One turning vector, and how many steps it has turned
The counts run from 0 to 164.
[138 124 119 116 142  78 156 139 154 135 130 119 169 118  99 115 118 100
 130 125 159 174 123  83  74 142  82 135 129 105  88 114 154 157 146 150
 179 101 106 137 154 119 121 138 156  94 111 113  86 118 107 111 146 145
 186 147  95 142 107 138 125 160 121 176  91 102 126 150 116 106  96 173
 134] | 88
[ 88 154 154  79 124 126 134 160 107 118 130 134 184 111 100 135 141 108
 132  87 142 122 135 141 144 136  94 162 156 123 143 122 135 102 170 167
 131 153 129  96 134 116  89 113 191 159 129 213 107 135 136 152 126 138
 130 100  95 133 136 114 109  97 106 174  96 113 156  91 133 107  93 171
 131] | 14
[133 139  81 161 165 128 141 136  96 113 150 161 162 100 115 121 138  96
  87 109 177 148  70 108 128 125 143 107 112 106  83 103 155 151  92  92
 151 133 117 124 165 123 123 160 121 105 105  83 111  71 132 104 108 131
 174 157  71 109  85  98 100 164 115  92 129 121 137 167 146 116 114 126
 108] | 95
[107 140 137 103 132 141 116 149 120 102 136 115 186  93 127 148 158 131
  97  91 171 140 122 130 138 151  77 143 139 110 134 106 143  85 126 156
 131 151 129 102 101 108  91 138 187 163 156 192 116 104 102 161 119 128
 115  94  93 111 129 106 119  86 113 130 106  92 149  62 152 121 107 172
 118] | 13
[124 126 130 116 109 157 167 130  37  89 135 170 141 108 110 125 103 131
 158 122 111 149 107 140 100 109 182 109  97 156 144 117 153 110  72 117
 137 191 123 119 168  91 115 190 112 116  79 156 128 151 141 121 125 146
 120 100 164 148 125  87 148 131 159 133 140 118 153 129 144 126 153 157
 137] | 142
[125 124 151 123 110 140 119 106 127 110 116 133 148 131 150 116 107 155
  87  83 166  90 143 110 126 129 147 168 119 147 125  91 156 120 135 108
 169 172 172  95 164  60  81 107 134 165  87 162 160 157 176 138 122 107
 140 104 138 165 117 150  78 151 125 180 118  98 156 120 172 152 110 136
 159] | 25
[117 120 138 136 133 149 109 118 147  84 158 123 155 149 165 120 146 153
  85  94 135 121 144 120 111 121 145 175 101 152  89  83 158 132  95 120
 176 133 165 110 158  99  92 159 156 155 102 142 123  99  92 153 105  82
 134 133 142 174 117 129  94 122 123 159 144  77 125 163 166 132  85 139
 160] | 30
[138 127 114 138 122 164 112  99 118  99 151 111 173 148 141 132 132 160
  94  96 123 107 117 113  94 118 132 172 113 151  73  97 146 135  86 128
 165 143 171 103 154  82 112 145 138 118  99 153 146  98 120 149 129  94
 139 125 143 183 120  86  77 130 116 141 146  75 124 171 158 105  86 151
 155] | 125
[170 133 179 160 138 135  97 105 148  94 117 128 150 149 187 122 141 123
 109 130 142 120 139 125 106 105 126 149 145 114 113 131 137 102 101 103
 158 176 160  89 165 114 172 140 111 144 117 128 178 120 118 137  89 126
 102 131 153 188 113 110 104  97  74 156 144  95 166 115 172 169 118 113
 138] | 33
[133 120 121 135 167  66 153 124 121 139 136 142 142 130  95 152 120  72
 127 146 146 139 103 109 125 110 110 143 155 100  93 105 148 133 135 114
 155 154 123 108 138 116 124  99 121 123  59  95 112 103 157 103 147 121
 194 133  81 137  74 133 127 155  79 160 104 134 157 191  98 112 116 152
 113] | 93
[122 111 174 113 131 122 145 100  81 105 148 168 107 123 100 138 116 124
 150 133  92 141 124 157 110 122 185 124  85 143 154 112 158  85  94 130
 143 187 125 110 169  93 135 167 110 135  68 140 116 162 122 124 160 131
 122  96 144 158 143 119 149 129 128 162 120 122 176 127 103 137 136 164
 145] | 46
[183 127 135 134 109  76 145 131 151 151 107 114 133  83 145 133 137 128
 119 142 168 142 128  63 106 147 100 106 153  73 114 129 149 116 107 130
 174 162 111 131 136  97 152 119 107  99 135 112 134 182 140 134 170 145
 138 122 120 139 133 123 120 167 109 131 114 126 188  60 122 138 150 172
 113] | 81
[109 132 172 151  99 110 142 133  67 105  85 160 139 133 133 156 147 115
 113 115 153  77 132 104 151 111 152 130 161 146 114 161 115 136 134  71
 138 171 140 135 130  99 195 164 107 162 108 129 134 103 130 114  83 131
 124 135 147 135 131 139 154 148  80 123 127 125 195  96 138 187 180 101
 130] | 159
[127 153 160  76 124 114 163 170 116 110 131 139 134  79 129 113 203 136
 113 121 143 116 143  90 148 119 170 124 176 147  92 133 136 140 114 100
 185 135 152 155 155 153 132 163 100 108 135 111 116 159 142 133 149 123
 153 125 113  97 132 119 146 144 132 102 104 147 185  71 103  82 144 125
 106] | 74
[134 120 166 138 106 119 110  98 140 134 107 112 155 147 152 143 106 136
 112 105 161  99 146 114 109 122 100 170 143 126 130 114 131 109 147 132
 145 170 165  82 136  67 102  98 144 165  92 180 145 148 156 145 113 118
 119 110 136 184 136 115 108 124  99 188 118  86 166 123 169 165 101 157
 158] | 24
[120 145 103 159 141 121 122 113  88 101 141 155 179 120 122 148 137 124
  97 128 130 135  89 119 130 141  62 148 128  96  95 116 176  89 104 116
 131 153 103 114  98  86 154 126 168 129 142 169 135  68 111 123 122 132
 152 133 101 142 101  94  76 121  64 129 128  92 115 145 146 112  89 190
 121] | 3
[146 137 169 134 139 147 146 128 101 101 149 165 146 138 134 117 135 103
 163 136 117 122 120 160 112  77 192 146 118 146 117 116 129 119  81 103
 158 178 166 104 193 138 161 171 100 126  76 133 159 138 133 116 102 120
 120 143 153 182 110  87 123 105 105 146 152 125 184 167 139 152 139 102
 138] | 37
[119 125 168  77 129 147 123 139 110 135 141  84 165  93 109 164 146 106
 114 118 189 128 140 124 134 115 128 151 125 133 126  78  97 129 113 135
 127 154 149  91 114 108  43 115 144 167 108 191  83 127 137 158 119 105
 115 102 117 100 127  85 139 118 148 145 104 110 182  97 143 144 118 133
 114] | 18
[163 117 118 154 155  83 127 136 134 120 118 133 153 106 155 102 128  98
  59 133 197 144  94  72 122 151 101 115 153  77  87 120 152 116 122 108
 160 135 121 119 156 107 115 115 107 120 121  60 138 115 138 132 102 164
 154 115  70 102  78 145 133 155 105 141  99 118 137 114 142 139 107 116
  89] | 91
[149 107 146 132 128 153 107  83 125 120 121  81 158 158 139 159 131 125
 116 130 118  98 135 118  85  95 114 173 136 138  81  99 117 145  83 128
 157 154 155  93 134  78 107 121 143 135  68 156 113 105 124 143 132  91
 132 137 155 169 130  63  92 132  96 138 148  88 148 189 155 141  94 145
 144] | 124
[131 139 196  97 121  82 144 143 135 116  93 127 131 128 129 149 208 108
 127 140 122 110 163 101 134 132  95 147 201 117  93 162 130 137 143 132
 163 127 122 152 126 138 201 142 130 117 133 127 116 136 100 137 151 125
 142 121 112 138 151 122 135 122  66 146 107 120 183  74  91 113 127 151
 137] | 71
[105 155 113 137 123 163 135 143  73 110 133 136 185  78 101 145 138 106
 165  97 168 138  89 151 137 126 113 127 126 119 132 138 104 114 109 126
 125 183 111 105 132 124 131 162 171 121 146 213 120 108 126 114  99 131
 124 157 105 144 142  49  98 117 103  91 132 115 168 101 167 137 127 148
 121] | 11
[126 145 180 110 127 103 142 156 149 111 100 133 142 120 154 129 204 121
  91 122 136 117 164  82 132 135 107 129 186 130  74 162 118 139 121 122
 162 102 124 167 144 149 188 177 133 120 162 106 115 111  79 144 124 141
 123 143 117 111 145 119 151 127  89 112 104 119 156  54 111 105 130 134
 127] | 70
[171 127 104 137 124  99 159 136 121 147 124 114 135  75 128 123 118 102
 147 140 179 156  93  78  85 123 134  98 130 102  95 122 115 168 103 116
 178 153 122 136 157 110 129 130  99  86  86 110 108 156 155 107 141 132
 167 165 125 133 110  99 125 196 133 114 118 134 185 142 127 151 146 132
 122] | 85
[115 128 177 143 106 114 154 125  83 103  76 166 126 138 123 132 129 121
 103  97 122  68 137 108 119 142 163 116 171 173  93 169 127 161 169  92
 145 143 129 145 168 101 204 170 106 137  91 101 140 114 153 107 109 141
 135 139 111 142 139 136 135 164  80 134 111 134 167 113 110 141 151 126
 147] | 63
[119 106 167  96 123 117 150 117  98  98 105 116 160 141 103 153  96 106
 156 147 109 161 134 122  72 143  93 136 113 130 141 135 136 112 113 158
 121 145 106 109 128  85 133 179 150 140  92 164  91 119  64 144 134 162
 114  96 156 147 138 115 166 104 135 183 113  93 151 113 132 144 121 178
 136] | 145
[115 148 132 120 117 148 129 127  68 125 126 141 160  74 126 129 121 145
 124  79 189 104 109 134 151 122 148 129 135 134 162 121 127  99 134 113
 142 201 143  81 142  96  95 115 140 158 129 186 143 158 202 141  98 129
 108 113 113 128 126  94 104 135 128 126 119 131 190  78 160 150 144 144
 124] | 16
[130 142 107 135 177 122 125 142 123 112 158 130 174 104 131 132 149  72
  91 121 170 170  90 111 129 127 104 117 131  90  72 107 124 147 100 102
 147 121 111 124 143 137 124 149 133 106 124  94  85  62  81 126  99 135
 155 154  71 103  90 101 123 124 100 101 116 124 138 147 138 127 107 125
  96] | 96
[105 136 132 131 137 141 134 124  71 101 167 137 154  94 110 162 162 123
  97 120 146 116 100 137 183 123 117 152 135 105 130  82 164  80  83 103
 133 176 121 101  93 101  90 124 142 159 114 182 116  80 134 139 138 112
 139  90  85  92 100 110 111 103 103  98 120 118 151 125 130 106 128 158
  93] | 8
[ 97 104 143 115 113 149 163 131  62  97 122 156 142 129 105 134 116 125
  99 101 133 123 124 103 119 138 153 129  88 193 120 111 143 158 116 101
 127 129 122 144 139  71  99 196 136 159  76 122  84  85  99 106  93 126
 141 106 146 109 107 166 160 155 157 150 108 101 122 128 140 136 136 131
 145] | 152
[117 127 116 130 103 177 121 128 126 111 127 113 179  95 133 114 113 153
 108  60 183 127 138 116 113 141 131 138  93 153 125 112 125 154 116 127
 155 148 149 116 164  90  70 163 169 140 138 183 121 128 140 145  92 116
 103 147 133 142 139  99  95 144 151 129 131  84 152  94 195 153 111 130
 160] | 21
[108 109 158  95 121 118 152 135 106  87  99 180 120 131 125 102  88 148
  87  80 126 153 131 115 107 156 160 106  99 166 133 152 162 109 146 126
 135 139 112 129 185  92 132 190 141 145 111  97 125 137 114 114 113 175
 111  82 111 120 146 164 154 142 158 166 104 109 129  87 116 117 114 153
 155] | 52
[110 115 150 137  92 125 146 122  97 109  70 137 156 138 119 159 106  88
 128 125 139 134 126 110 101 146 104 122 115 146 108 168  91 164 130 124
 118 140 114 139 127  85 174 191 133 137 104 138  87  75  79 108  77 141
 113 153 161 141 139 109 164 137 113 137 124  94 164 124 153 188 162 121
 143] | 154
[179  97  99 137 123  95 144 120 143 141 132 105 145  78 141 131 135 116
 107 139 186 176  93  66  87 143 117 104 102  87  79 102 149 149  80 107
 173 136 124 145 139  91 106 153  98  90 112  89  96 122 120 129 150 106
 148 150 121 109 107 107 115 183 135 104 114 111 158 122 142 135 135 143
 132] | 86
[112  81 160 112 114 121 145 102  94 108  98 147 100 138 114 157 114 132
  72 109 120 126 131 117 133 146 167 114  93 161 104 104 153 135 103 106
 126 137 122 139 128  45 119 184 115 155  59  93  80  88 105 127 148 121
 133  87 129  94 141 157 151 178 150 143 106 111 137 134  99 137 130 157
 149] | 56
[141 120 144 114 166  67 137 131 137 125 120 125 158 132 121 134 131  70
  85 149 168 146 109  85 117 112  90 129 166  85  82  96 158 135 133 128
 150 142 120 113 138 118 111 102 109 131  92  77 101 101 134 124 131 145
 175 104  77 107  68 149 144 146  97 168  97 130 146 148 109 124 111 126
  93] | 92
[124 109 192  92 133 116 153 143  99 105  78 161 133 129 120 110  99 113
 108  99 134 135 137 126  98 135 163  90 132 159 130 167 118 127 161 131
 115 146 115 127 184 112 140 186 119 149  88  94 108 139 121 105  86 194
 106  82 121 122 141 141 185 136 144 172  94 130 151  85 114 144 126 120
 128] | 53
[137 141 152 123 154 157 116 141 134  96 132 112 198 146 166 118 132 122
 107 109 120 125 143 113  87  93 117 159 164 148  84 142 101 152 120 137
 152 128 165  93 183 142 135 158 147 117 124 132 147 118 104 137  57 145
 125 130 146 172 122  78 114 100 106 153 131  98 127 135 166 128  75  90
 129] | 127
[136  92 162 151 101 121 128  86 118 108  68 127 124 142 141 145 138 136
  61 115 143 126 138  96 128 177 115 116 123 135  84 149 140 136 101 105
 130 121 113 144 121  70 187 189 133 151 123  93 115  71  72 143 117 150
 101 121 131 114 154 141 141 159 103 114 118  93 137  83 131 148 126 150
 161] | 60
[110 150 162  99 143 139 140 144 101  88 154 150 183 150 119 109 128 120
 159 128  80 161 123 149  79 110 124 140 133 147 134 143 148  98 112 161
 147 149 134 112 166 139 144 182 165 111 114 171 128 135  86 138 117 158
 139 114 142 189 118  93 137  75 121 183 126  96 131 139 133  81  89 156
 140] | 136
[153 123 182 137 140 124  95 110 136  89 145 140 143 153 188 125 141 141
  79 137 123 113 150 125 131 119 134 148 139 116 119  91 175  68  84 104
 166 175 168  93 147  98 130 137 113 162 103 118 175 128 107 160 111 119
 107  80 141 163 105 129 116 101  95 161 131 102 164 114 147 147 110 115
 130] | 34
[142 121 143 107 142 166 121 128 127 127 127  86 173 119 159 126 128 122
  69 105 158 113 135 102 113  90 149 155 154 153  86 106  91 160 113 110
 146 145 177  76 177 105  68 128 116 138  86 122 123 117 149 148  79 112
 126 104 138 119 118  85 125 135 143 123 132 120 148 140 164 124  96  67
 112] | 122
